(in the rows, 128 means zero)
These are runs of 8 systems, one row a step. Runs of the same system follow the same rule from any start.
path 1, ruv (9 x 18):
[[189 177 142 154 176 176 160 133 176 173 181 118 166  92  90 157 125 148]
 [178 150 120 189 119 119  71  66 148 155 111 139 127  78 148 148 204 136]
 [163 128 147  90  59  72 121 134  63 124  65 109  96 135 159 121 163 146]
 [ 98 115 174  75  74 150 146 133  89 125 150 131 157 156  74  76  91 168]
 [ 42 110 104 164 110 157 102  91 142 120 202 136 134 136 108 146 129  92]
 [105 134  61 129 141 138 157 158 110 116  96  92 106 137 179 205 136  85]
 [197 119 129  78 161 191 169 150 153 123  99 106 141 131 125 128 100 182]
 [143  92 169 149 173 142  64  47 164 156 163 156 113 118 128 107 130 160]
 [ 83 122 119 161 135  61  92 104  84 113  65 127 103 124 179 118 141  92]]
path 2, rit, 9 rows:
[[111 128 119  99 128 146 124 149 119 127  65 143 146 129 135 102 111 185]
 [116 109 148 100 130 157 119 124 164 113 144 147  95 151  99  94  93  94]
 [ 97 125 130 154 184  86 135 125 110 140 153 145 141 143 139 135 110 103]
 [142 145  92 150 134 112 144 173 161 101 106 122 153 102 132 106 127 155]
 [182 137 157 103 130 127 123 136 164 151 152 134  89 126 113 132 128 121]
 [136 150 144 158 138 115 111  95  91 167 127 169 167 131 117 132 153 116]
 [121 116  97 134  69 106 125 152 124  88 115 136 136 131 129 108 154 127]
 [126 141 140  75 105 134 154 165 115 153 145 116 100 144 120 158 113 125]
 [107 152 112 155 141 180 130 105 127 152 131 146 165 125 106 147 128 106]]
path 3, gog:
[[129 183 152 139 149 223 149  83 143 126  63  58 111  81 106 121  95 109]
 [158  65 142 183 145 126 119  35 116  77 147  51 110 117 164 134 152 116]
 [ 92 113 152 112 115  70 114 124  72 127  98  69 110 109 177 118 118 222]
 [ 92 158 169 108 100 159 121 126 161  96  86  87  94  90  91  48  72 130]
 [111 120 167 172 151 105 145  79 111 101 179  70  98 125 119 126 105  46]
 [ 94 149 104 182 139  80 146 141  98 117 124  62 154  81 165 147 134 178]
 [166 155 139 109  93 143 129 152 186 104 100  66  79  73 120  96 121 164]
 [158 148 202 140 129 133 132  58  90 152 141  91  99 118 105 129 127  85]
 [ 86 125 112 192  91 108 118  88  78  95 120  89 175 103 141 119 157 149]]
path 4, givo (9 x 18):
[[167 143  95 103 138 125 142 171 128 161 119 168 126 155 138 178 150 101]
 [172 118 107 130 137 154 130 137 152 125 132 190 174 148 106 117 149 127]
 [133  91 114 112 109 104  88 135 151 136 163 182 113 150 135 131 156 133]
 [117 139 107 101 134 115 116 158 105 159  92 189 138 160 141 143 134 122]
 [131 125 104 119 123 143 144 166 149 110 132 177 152 153  99 108 119  94]
 [131 110 110 129 147 111 121 145 155 146 192 166 121 151 131 157 137 119]
 [139 147  93 131 147 128 111 150 148 154  94 177 141 124 147 147 149 140]
 [171 119 118 105 107 123 137 163 146 108 116 163 127 150 113 108 138 106]
 [139 110 139 121 140 110 125 129 120 156 180 176 150 163 117 136 134 129]]
path 5, pur:
[[147 154 193  85 103 143 147 114  68 202 176 131 155 144  88 149 127 169]
 [ 67 153 106 179  57 153  76  73 112 135 119 162 162 113 107 129 179  96]
 [121  95  87  87  61 117 157 152  94  81 103  71  73 156 167 170 146  88]
 [117 118 132  83 156 222 189 129 104 139 128  98 176 153 104 145  78 172]
 [ 98  93 114 177 150 189  67  46 193 116 164 147 115 114 124 123 139 105]
 [132  83 106 119 171  74 112 124 103 106  67  99  61 146 219 159 133 119]
 [152 118 146 101 164 146 171 162 127  92  81 121 181 132 110  54  70 199]
 [109 115 179 160 151 113  86  92 187 129 225 157 108 119  84  81 103 104]
 [ 87 171 112 173 172  40 111 139  92 161  94 120 103 107 187 167 142  92]]
path 6, bulev:
[[160 174 148 124 151 149 111 109 131 199 112 162 121 120 119 159 143 114]
 [148 110  95 152 111 122 104 108 116 103  89 174 162 141 138 113 172 110]
 [124  81 124  77 102 101 130 169 126 116 163 142 116 162 136 122 123 170]
 [ 83 173 144 113 140 160 120 142 147 172 129 160 135 120  96 119  95 132]
 [124 129  95 165 143 137 117 113 155 111 123 153 123 133 126 133 142  52]
 [160  95 102 106 151 109 159 164 111 126 145 129 142 161 156 164 135 151]
 [144 153 134 113 129 159 113 142 163 154 117 147 147 102 109 113 121 187]
 [132 131 133 138 121 115  85  98 148 136 119 169  91 131 126 118 149  76]
 [116 109 112 119 134  90 152 155  76 122 119 147 156 170 145 135 124 118]]
path 7, ber (9 x 18):
[[186 152 101 173 107  86 179 149  90  89 101  96 159 123 136 137 169  79]
 [149 119 141 102  89 140 164 154 119 141 199  91 164 121 105 146 134 211]
 [ 87 142 144 129  82 187  67  58 143 161 139 145  99 112 104 135 148 119]
 [126 117  95 143 114 129 150 107  77  90  69 108 116 157 156 151 149  37]
 [130  89 111  99 150 148 201 174 104 100 159  80 168 154 132 148  92 183]
 [ 77 104 141 120 151 183  73  88 188 152 174 135  98 113 123 124 102 173]
 [116 132 120 152 165 107  90  90 114 122  51 136  75 127 174 132 135  55]
 [174 116 122 118 172  97 197 183  96  90  96  96 168 142 140 104  98 157]
 [118 117 173 120 133 126 105 127 176 142 207 139 132 105  94  83 100 205]]
path 8, ruv:
[[ 55 136 162  61  86 169 103 128 117 153 120 135  95 141 103 107  85 151]
 [ 80 104 117 147 134 180 134  78 112  96 139 128 131 163 108 129 115  37]
 [127  78  73 146 174 116 163 150 123  91 145  87 141 145 177 174 126 143]
 [134 147 128  97 179 161 122 161 181 153 102 114 109  99 144 128  88 199]
 [155 139 171 146 161 147  88  67 158 142 102 147  92 115 116  94 124  83]
 [148 103 137 167 142  52 133 111  75  97 117 114 142 139 153 106 146 105]
 [101 149 130 118 109  88 151 195 134 111 133 109 148 107 118  92  98 185]
 [108 180 155 130 111 154 120 128 166 158 169 132 108 106  76 122 113  90]
 [152 144 109 177 120 125 143  93  92 129 131 116 152 130 131 169 174  68]]
path 9, rit (9 x 18):
[[143 102 146 143 105  89 105  97 115 103 130 126 101 139 135 103 149  96]
 [116 140 146 111 110  93 158 155  73 138 125 109 149 136 128 122 117 159]
 [107 156 124 136  95 169 134 135 160 122 146 115 136 102  90 116 116 127]
 [122 127 123 148 134 118 121  99 123 133 147 107  93 130 147 165 141  74]
 [145 125 110 139 136 127 153 131  92 120  95  98 162 124 154 146 143 159]
 [140 108 132 103  99 166 117 120 161 119 143 115 114 120 114 117 126 165]
 [ 92 125 150 124 143 124 100  88 107 157 131 135 101 139 140 138 119 105]
 [108 122 110 150 132 118 143 136 104  87  89 111 157 132 137 101 120 124]
 [142 106 138 103 125 131 149 153 155 111 165  96 105 130 122 119 104 149]]
path 10, ber (9 x 18):
[[115 172  95 118 125 115 115 198 147 152  75 199 183 117 119  91 126 188]
 [188 135 134 106  94 109 109 165 199 126 162 189  94 138  88  94 147  82]
 [128 167 129 142 132  76 128 142  75 200 158 193 168 154 121 176 164  96]
 [130 142  56 138  65 151 128 177 153 107 105 168 183 122 117 126 176 158]
 [174 111 135  63  83 147 131 150 147 150 179 150  80 166 116 171 149 100]
 [ 98 138 108 130 145 170 121 103  82 182 122 195 184 170 122 171 144 110]
 [123  70  51 124 100 144 119 150 164  66 114 154 132 157 155 128 154 125]
 [133 102 139  48 157 126 145 169 122 167 152 144  79 180 149 173 102 133]
 [101 137 110 140 182 175 104 116 149 154  93 206 174 140 113 107 108 135]]
path 11, bulev, 9 rows:
[[130 144 160 110 125 132 135 123  88 150  97 157 166 142 106  98 117 149]
 [ 93 113 116 159 100 119 101 119 159  98 159 148 133 123 108  96 132 108]
 [ 96 130 115 107 139 101 143 163 115 146 146 115  98 146 152 171 117 108]
 [147 163 114 127 143 176 161 146 134 128  93 126 165 120 107 125 113 133]
 [166 101 130 147 122 139 105  96 163 123 168 138 114 126 121 131 156 118]
 [110 130 125 120 138  93 111 128  89 164 114 143 127 137 164 157 141 154]
 [120 134 114 107 104 154 134 152 140  96  78 133 137 128 117  85 109 136]
 [131 106 158 119 134 125 124 111 140 131 185 138 106 151 107 124 113  99]
 [ 94 152 107 162 164 115 128 129 114 154 125 138 161 118 144 155 132 131]]
path 12, givo (9 x 18):
[[123 147 156 108 111 123 146 101  51 154  90  79  96 136 146 164 131  94]
 [111 118 126 159 129 181 162 100 106  87 117  93 187 124 102 100 106 134]
 [ 88  88 134 120 110 136 105 106 159 110 182  75  72 115 145 137 117 149]
 [114 159 139 118 166 147 125 104  98 166  68  98 101 116 165 162 117 129]
 [150 118 134 146 135 160 154 111 136  65  90  94 141 118 109  74 103 107]
 [120  83 166 126 150  94 122 105 124 126 199  86  99 129 143 127 110 161]
 [ 88 173 138 150 152 123 103 111 115 160  72 120 129  89 147 121 115 158]
 [145 143 133 129  96 119 158 148 130  73  95  80 109 113 111  87 116  80]
 [141 113 166 136 147 112 159 110  93 144 202  89 146 135 118 152 119 152]]
path 13, vobif (9 x 18):
[[115  78 103  95  86 163 128 111  92  87  71 144 139 172 137 111 136 118]
 [ 70  79 125  69 115 137 137 157 116 112 146 135 109 176 131 115  84 146]
 [ 53 141 118 123 185 151 117 140 149 152 135 152 122 139 127 135  73 115]
 [147 124 111 154 206 120 129 134 167 112 110 142 115 133 147 122 105  85]
 [198 106 151 116 181  96 134 137 136 141 136 133 124 134 149 123 122 166]
 [142 146 164 134 132 110  88 110 139 160 122 162 137 105 115  88 134 178]
 [127 151 141 148  89  78 103 125 117 127 109 157 120 124 111  93 151  84]
 [140 147 122 126  97  91 169 175  91 124 146 130 159 145 109 134 139 116]
 [121 148 105 138 100 153 137 154 158 140 181 133 155 112 100 147 139 153]]
path 14, gog, 9 rows:
[[165 112 133 108 151 146 146 146 159 126 149  93 115 118 135 138 109 172]
 [128 141 158 139 156 137  89  79 138 167 120 140 111 110 129 127 129 134]
 [126 116 122 152 114  96 112 111 109  96  84 133 130 130 141  96 147 108]
 [133 113 143 102 111 104 160 164 110 109 151 110 138 144 114 106 106 151]
 [ 91 161 143 135 133 148 120 128 154 158 166 126 128 108 100 132 108 131]
 [123 146  98 164 126 122 111 118 137 119 108 121 108 113 148 150 153  77]
 [177 120 124 115 124 115 165 151  98 113 108  99 143 137 141 137 138 148]
 [132 124 155 117 118 163 120 107 143 146 160 126 139 117 100 116 119 175]
 [ 92 124 125 141 106 122  86  88 124 134 124 140  93 129 140 135 146  92]]
path 15, vobif:
[[ 89  77 126 111 179 102 109 140 168  96 143  97  64 131 173 113  79 145]
 [125 165 171 120 214 117 134 125 122 169  90 118 106 113 142 124  73 131]
 [172 129 164 177 178 107 122 100 151 104 127 136 154 108 103  61 112 120]
 [158 115 161 150 125  33 111 126 113 131 167 115 107 112 149 117 151 150]
 [127 202 145 147  98 100 135 150 106 160 102 118 157  83 110 116 142 159]
 [151 161 137 155  65 133 141 122 143 107 157 118 136 110  78 108 154  78]
 [127 117 107 141  88 118 146 119  82 139 177 101 144 143 140 192 174 121]
 [105 144  78 129  91 180 136 145 138 117  95 103 152 105 136 152 142 164]
 [127 109 127  92  99 188 132 110 145 108 125  99  76 145 120 144 119  92]]
path 16, pur (9 x 18):
[[183 149 112 167 200  69 143 160 146  98  59 134 110 120 156 109 124  58]
 [208 117 146 131 160  74 173 185 140 122 180 136 182 125 110 100 119 195]
 [102 180 165 135 112  97  71 130 167 199 187 182 122  92  95 117 138 170]
 [131 195 123 137  73  76 109 142  94 153  64 155 100 121 130 138 172  47]
 [178 131 108 105  64 128 209 179  71 105 138 116 186 164  95 140 152 120]
 [ 88 127 122 114  86 195 123 118 148 167 223 141 150 133  86 172 139 168]
 [ 83 146  88 127 111 172  74  86 134 157  71 139  75 123 166 187 161  77]
 [186  79  88  93 125 160 175 137  94  74  51 115 139 175 156 130 132 112]
 [117  53 138 101 158 173 134 115 151 116 205 145 159 167 110 109  92 195]]

Which system made each run below?
path 17:
[[115  82 100 122 114 183 116  74  60 134  81 142 189 155 158 155 162 193]
 [ 83  46 102  70  94 158  82 126 161  87 110 125  65 154 164 108 113 168]]
 -> ruv
path 18:
[[128  68 106 125 169  60 117 137 117 125 171 174  90 194 170 164 142  59]
 [122 149  97 105 170 128 172 212 118 146 101 154 202 135 128 126  92 205]]
 -> bulev
path 19, 2 rows:
[[142 131 128 168 108  75 133 114  97  91 104  81 125 105 151 116 153 106]
 [139 132 157 111 106 120 171 147 100 114 147  67 143 117 117 118 108 179]]
 -> pur
path 20 (2 x 18):
[[124 103 105 135 170 175 135 118 166 120 147 103 127 123 138 145 109 152]
 [134 106 132 125 165 143  98  88 140 135 101 111  84 123 165 137 124 135]]
 -> vobif
path 21:
[[144 131 126 111 173 121 103 156 211 130 134 169  64 134 128 112 101  77]
 [171 141 120 139 207  79 147 160 116 159 113 177 156 147 143 140 125 111]]
 -> pur
path 22, 2 rows:
[[157  84 165  88 109 108 124 123 112 120 142 162 129 170 111  89 127 140]
 [ 60 133 133 128 112 104 113 138 104 141 141 170 141 149 113 111 112 113]]
 -> ber
path 23, 2 rows:
[[161 123 113 140 180 187 160 132 203  86 140  81 106 111 114 122  89  95]
 [196 124 156 159 203  97 119  82 124 171 160 115 124 121 158 167 146 137]]
 -> bulev
path 24:
[[119 135 121 152 196 170 152 101 116 143 124 100 159 121 140 159 103 139]
 [150  88 124 154 154 137 107  93 171  85 114  96 106 106 150 100 126 146]]
 -> vobif
path 25:
[[183 136 141 138 143 113 164 138 118 127 137  87 157 109 128 131 134 173]
 [140 140 164 139  93 128 100 100 141 140 144 125 132  96 104  96 142 165]]
 -> givo
path 26:
[[104 194 152 128 142 134 103 121 120 158  46 185 127 123 100  79 102  69]
 [170 127 104 173 131  75 170 172 139  68 156 130 164 135 110  97 138  76]]
 -> ber
path 27, 2 rows:
[[160 132 140 160 161  59 113 113 107 145 116 118 118 111 169 141 154 134]
 [145 147 146 120  92  99 135 158 111 121 100 120 156 110 113  80 132 184]]
 -> pur
path 28, 2 rows:
[[168 147 140 145  77  97 117 108 108 130 114 128 116 119 123 131 183  94]
 [139 137 130 117  74 129 167 141  68 130 132 116 169 143 108 138 149 138]]
 -> ber
path 29 (2 x 18):
[[ 62  79  89  82 138 153  74 110 123 157 102 166  87 166 189 180 133 149]
 [119 119 100  76 170 183 149 157 133 106  36 161 114 173 136 114  79  85]]
 -> givo
path 30, 2 rows:
[[124  89 112 159 129  90 110 122 140 106 190 176 143 157 121 121 150  88]
 [ 82 141  92 105 138  94 131 193 127 149 121 133 115 131 169 163 116 158]]
 -> pur
path 31:
[[132 168  97  88  37 132 138 191 147 141 132 118 105 115 119 160 158 138]
 [157 167 139 100  98 207 163 109 108 159 118 120 130 142  91 166 139  80]]
 -> gog
path 32, 2 rows:
[[120 131 170  91 113 145  63 101 154 134  58 190  86 132 108  49 108 119]
 [104 103 162 121 139  73 150 131  73 101 139 160 135 187 104  77  93  52]]
 -> rit
path 33, 2 rows:
[[201 165 139 164 119 155 172 130 162 104 145  82 154  89  82 107 133 111]
 [163 105 154 159 105  99  99  74 121 141 189  98 120 105 138 147 178 168]]
 -> givo
path 34:
[[114 106 147 113 110 130 113 101  91 154 158 146 144 150 124 137 141 166]
 [ 81 120 104 119  89 148 109 122 123 107  94 141 117 139 129 114 131 106]]
 -> ber
path 35:
[[124 128 106 204 174  91 112 117 144 114 146 140 176  99 139 110 138 147]
 [151 134 128 115 100  76 109 156 147 126 111 100  82  96 161 127 151 169]]
 -> ber
